In the rows, zero is written as 128.
One turn sends every row of this set to another row. A few are shown first. Where does it send the rows asked after them?
Q_701: [131 131 109 112 129 129  89 120 116 145 141 152 118 124 136 142]
Q_17: [115 115 124 118 114 166  90 126 109 128 160 112 136 133 135 119]
Q_147: [ 94 118 137 112 134 126 145 128 109 144  92 148 154 147 126 138]
Q_340: [144 121 164 142 131 107 159 142 139 135 137 122 122 146 121 133]
Q_587: [123 145 104 111 102 118 102 127 127 149 147 112 122 114 108 146]
Q_471: [129 134 127 142 121 165 117 119 141 120 154  83 135 111 107 124]
Q_812: [105 110  98 101 102 133 128 122 178 132 136 139 116 127 143 131]
Q_140: [119 104 109 109 113 143 130 126 170 114 131 145  90 121 140 141]
Q_18: [103  97 113 103  91 147 122 134 162 115 141 123  97 135 136 134]
Q_397: [ 96 129 146 120 123 136 146 129 131 146  91 116 179 140 123 129]
Q_222: [140 122 130 143 147 178 102 114 130 116 148 124 131 121 136 119]
Q_250: [108 105 119 114  95 156 121 129 187 119 138 113 126 133 144 121]
Q_460: [150 122 167 123 126 110 141 148 138 148 128 137 142 139 154 132]
Q_974: [112 123 164 129 126 151 152 141 126 122  85  99 149 127 111 144]
Q_949: [136 122 127 113 120 154  99 136 102 118 146 121  97 110 126 145]
Q_705: [ 96 126 139 108 114 125 162 139 113 138  94 111 146 124 105 150]
Q_396: [144 152 111 137 137 131 116 113 149 137 135 123 118 100 107 146]
Q_137: [141 112 156 122 142 130 175 134 122 134 144 133 138 123 146 120]
Q_860: [126 115 150 137 134 109 162 131 135 143 148 134 143 157 129 115]
Q_88: [134 123 167 126 107 102 143 153 137 148 140 113 139 152 129 129]
Q_354: [113 132 113 139  97 101 102 123 128 113 107 144 143  94 119 141]
Q_412: [115 116 109 108  98 143 138 127 185 121 132 115 108 109 129 138]
Q_913: [106 108 123 128  98 131 101 131  97  97 120 144 138  97 137 133]
Q_534: [116 131 145 124 146 135 159 125 129 136  79 136 150 119 121 146]
Q_672: [103 103 128 141 109 148 105 123 100  86 123 140 144 101 138 121]
Q_895: [112 121 118 128  97 112 100 130 108 106 109 148 135  90 130 144]
Q_92: [131 113 155 108 118 125 160 145 121 147 148 123 157 129 155 118]
Q_680: [149 119 170 111 115 122 156 156 124 139 133 115 135 118 147 136]
Q_711: [ 89 112 154 116 114 142 139 141 106 131 100 115 151 154 117 134]
Q_907: [112  95 119 115 112 155 113 127 171 114 135 142 109 144 151 125]
Q_97: [124 146 107 140 130 141 107 105 155 146 149 113 156 124 117 118]
Q_980: [124 112 113 120 117 151 129 118 195 119 126 133 120 118 145 128]
Q_925: [102 106 129 157 110 152 113 117 115  82 127 123 150 105 125 114]
Q_156: [110 114 154 121 136 140 152 138 105 118  87 132 124 134 114 153]
Q_794: [104 118 125 166 112 141 114 111 134  90 123 122 160 107 116 113]
Q_74: [122 101 127 122 107 163 124 132 179 104 131 118 102 125 139 132]
Q_535: [111 131 121 167 110 124 114 112 147  99 115 124 155 102 109 124]
Q_829: [111 137 115 153 101 104 109 118 142 109 110 129 150  96 108 136]
Q_781: [110 116 160 133 145 149 135 130 123 128  84 137 156 148 132 133]
Q_405: [125 112 155 128 122 121 180 138 124 133 155 110 136 136 124 119]

Q_18 moves to Q_412
Q_460 moves to Q_860
Now these:
Q_147 moves to Q_397
Q_794 moves to Q_913
Q_949 moves to Q_396

One turn sends every row of this set to another row. A few are shown first. Where does it send the rows asked after them?
Q_954: [138 144 128 160 148  91 144 130 156 166 128 109 141 112 157 139 115 134
 104  79  97 167 134 155 126 136  86  58 121 148 129 109 154 113 111 173
 171 116 114 127 190 116 129 136 126 118 131 178 129 116 176 158 174 129
  97 108 123]
Q_86: [136 153 108 143 127 147 138 128 153 144 126 161 128 168 161 110  77 134
 119 103 117 157 144 105 163 145  75 151  90 142 124 145 154 104  67 138
 122 115 155 133 176 128 114 145 115 123 142 147 138 107 129 105 132 138
 116 127 143]
Q_293: [142 150 111 141 116 138 133 126 179 168 150 149 127 111  80 121 121 167
  90  89 112 186 110 155 122 152 151 113 112 164 104 149 169 138 105 119
  97 122 120 153 157 135 127 141 137 132 146 149 116 155 133 148 130 156
 127 167 113]
Q_795: [131 186 127 178 134 115 157 112 117 182 142 108 118 130 134 159 105 139
 111  93  69 112 154 148 154 146 106 116 108 144 123 183 172 115 109 144
 102 145 122 124 199 135  80 137 133 112 128 144 139 137 115 153 106 134
  84 120 128]
Q_556: [146 167 140 190 122 116 160 124 100 173 130 105 115 135 118 165 135 125
 120  89  93 134 136 140 179 142  95 137 109 144 119 165 159  89 125 112
 113 137 116  97 185 144  98 140 148 115 133 121 144 156 120 149 105 148
  98 133 141]
Q_899: [108 137 115 168 151  71 135 139 147 151 130 142 133 113 181 117 134 116
 125  80 101 197 130 154 150 139 122  85  92 135 109 129 128 114 119 176
 141 119 126 128 168 115 127 134 110 120 123 146 123 122 157 161 167 141
 100 100 102]
Q_91: [130 181 128 162 141 114 149 119 122 180 152 134 120 131 157 143 111 121
 104 119  79 130 147 147 149 139 108 103  97 142 125 144 168 106 127 114
 131 157  96 107 193 160 107 124 157 107 118 108 159 150 121 158 110 140
  84 134 150]
Q_286: [140 152 117 151 112 140 140 101 169 161 141 130 136 118  74 117 124 169
  81 102 129 188 118 133 111 147 134 107 105 161 109 147 159 141 102 120
 119 128 133 128 157 159 129 176 144 134 119 161 126 145 134 146 142 137
  96 177 110]
Q_308: [100 147 125 160 135 104 109 148 161 141 126 122 116 108 176 141 132 140
  97  74  99 165 129 156 135 127 117  71 128 144 130 133 137 119  98 173
 156 111 130 145 183 101 119 157 124 121 138 167 110 119 159 156 170 136
 104  99 126]
Q_153: [137 173 138 165 112 119 144 117 117 172 124 126 102 119 128 157 104 133
 116 102 108 119 133 147 176 123  98 126 111 141 114 149 167 110 124 122
 113 133 111 110 208 139  88 124 140 116 126 122 165 154 116 166  93 133
  66 135 125]
Q_451: [121 152 126 146 144  94 129 131 147 129 138 122 134 104 154 135 131 122
  95  80  88 179 131 184 129 130  92  54 107 145 116 128 122  90 121 172
 164 128 131 105 173 136 132 138 110 112 135 143 125 114 161 147 167 137
 107 124 141]
Q_919: [144 140 136 147 119 134 147 100 111 142 116 160 139 154 138 161  82 140
 110  87 116 153 101 108 152 126  77 125  86 143 130 149 144 104 118 128
  98 100 165 151 169 114 135 126 117 114 146 134 125 104 124 133 140 160
 143 133 131]
Q_313: [123 155  98 114  94 141 123 115 141 136 129 165 121 158 159 145 114 154
 123  98 139 178 113 133 161 168  73 123  90 138 133 141 148  71 114 152
 111 125 138 138 180 118 148 159 115 113 147 160 144 134 134 137 117 135
 134 120 123]
Q_173: [110 140 136 171 150  71 138 153 145 153  99 125 136 122 177 145 139 137
  95  72 112 170 125 142 136 130  95  90 116 144 135 127 124 117 109 164
 159 126 117 100 184 113 135 147 148 124 124 157 122 108 172 131 157 134
 113 107 127]
Q_955: [138 151 121 152 126 139 136 115 152 158 129 161 119 170 170 107  81 148
 120  86 121 163 144 108 161 138  87 152  95 143 133 132 141 106  77 150
 131 127 142 134 174 126 116 135 124 123 147 141 150 100 146  97 125 153
 118 119 138]
Q_884: [122 144 126 146 107 129 155 103 132 138 115 170 143 159 146 138  71 131
 107  88 127 161 117 113 158 136  78 126  99 154 127 150 160 104 107 128
  95 100 163 150 168 112 142 131 114 124 130 138 117 107 124 142 140 157
 145 137 131]
Q_877: [107 149 126 143 122 109 126 114 158 175 152 143 125 136  85 107 117 168
  95 110 133 189 118 168 109 144 118 112  90 170 100 147 141 140 104  96
 104 121 140 141 147 172 140 151 127 126 139 153 136 144 127 152 137 153
 123 141 119]
Q_682: [132 170 122 172 141  90 138 147 151 130 107 114 143  95 170 119 115 124
  92  74 105 175 130 153 140 126 118  71 121 146 119 140 140 103 106 172
 168 129 130 128 175 117 135 160 134 121 119 165 108 134 165 149 177 128
 111 118 116]
Q_737: [142 182 140 196 131 133 154 112 123 161 136 111 122 124 135 156 104 116
 109 106  90 128 151 143 156 142  94 118 125 144 130 161 165 105 112 127
 130 150 123 130 196 151  92 145 144 112 106 131 135 163 134 183 101 140
  72 133 134]
Q_710: [141 124 124 142 102 121 117 137 173 171 138 143 116 121  81 131 124 172
  93 108 141 193 105 143 120 151 113 105 115 154 117 124 148 118 101 113
 115 119 121  98 152 157 129 154 145 142 150 145 123 151 152 137 129 164
 115 171 111]
Q_600: [127 127 118 148 123 117 131  88 152 163 173 127 127 120  73 104 118 155
 106  96 107 198 118 147 120 134 126 100 105 172 121 128 155 126 116 112
 122 119 114 128 153 149 139 162 162 125 131 114 133 133 146 149 143 150
 121 168 130]
Q_473: [115 165 143 165 136  81 136 157 146 141 115 113 119 107 153 139 129 123
 120  91  97 179 114 150 141 110 110  99 115 145 126 131 117 101 112 171
 168 117 127 127 190 101 133 128 111 110 129 160 109 118 164 130 169 131
 107 104 121]
Q_880: [132 165 119 178 150 124 134 124 103 152 146 141 114 142 127 157 109 107
 116  86  83 130 154 167 158 124  95 133  89 141 129 155 172 113 100 115
 107 137 110 118 183 144 101 139 139 103 137 136 155 153 127 175 108 150
  61 120 134]
Q_720: [126 145 135 146 108 103 125 108 176 175 140 145 129 112  71 122 108 182
  97  87 131 190 116 140 111 137 133 128 103 153 111 122 163 123 106 116
 126 124 109 123 152 143 135 166 139 126 149 156 128 128 157 145 130 143
 124 160 103]
Q_386: [155 189 123 178 137 129 171 115 115 187 144  99 122 143 124 155 121 137
 101  98  80 122 146 149 152 140 102 121 104 163 110 151 179 109 132 113
 134 144 112 126 214 136 124 123 138 110 113 144 153 147 132 160 116 140
  85 135 145]
Q_882: [116 148  95 143  95 143 134 122 150 123 129 166 135 169 155 144 111 146
 118  99 130 171 137 125 166 171  77 131  88 132 133 146 146  76 109 150
 118 119 140 150 174 109 141 160 101 106 136 154 133 120 129 151 124 128
 132 126 126]
Q_905: [159 136 104 145  95 138 138 114 166 175 156 110 127 113  93 108 117 173
 103 102 123 176 119 150 116 141 131  90 108 167  97 112 160 125 121 107
 126 103 114 140 167 147 132 156 132 140 142 149 136 155 156 152 153 151
 117 162 119]

Q_955 moves to Q_313
Q_308 moves to Q_293
Now these:
Q_682 moves to Q_286
Q_451 moves to Q_600
Q_880 moves to Q_899
Q_86 moves to Q_882
Q_173 moves to Q_710
Q_954 moves to Q_905
Q_473 moves to Q_720

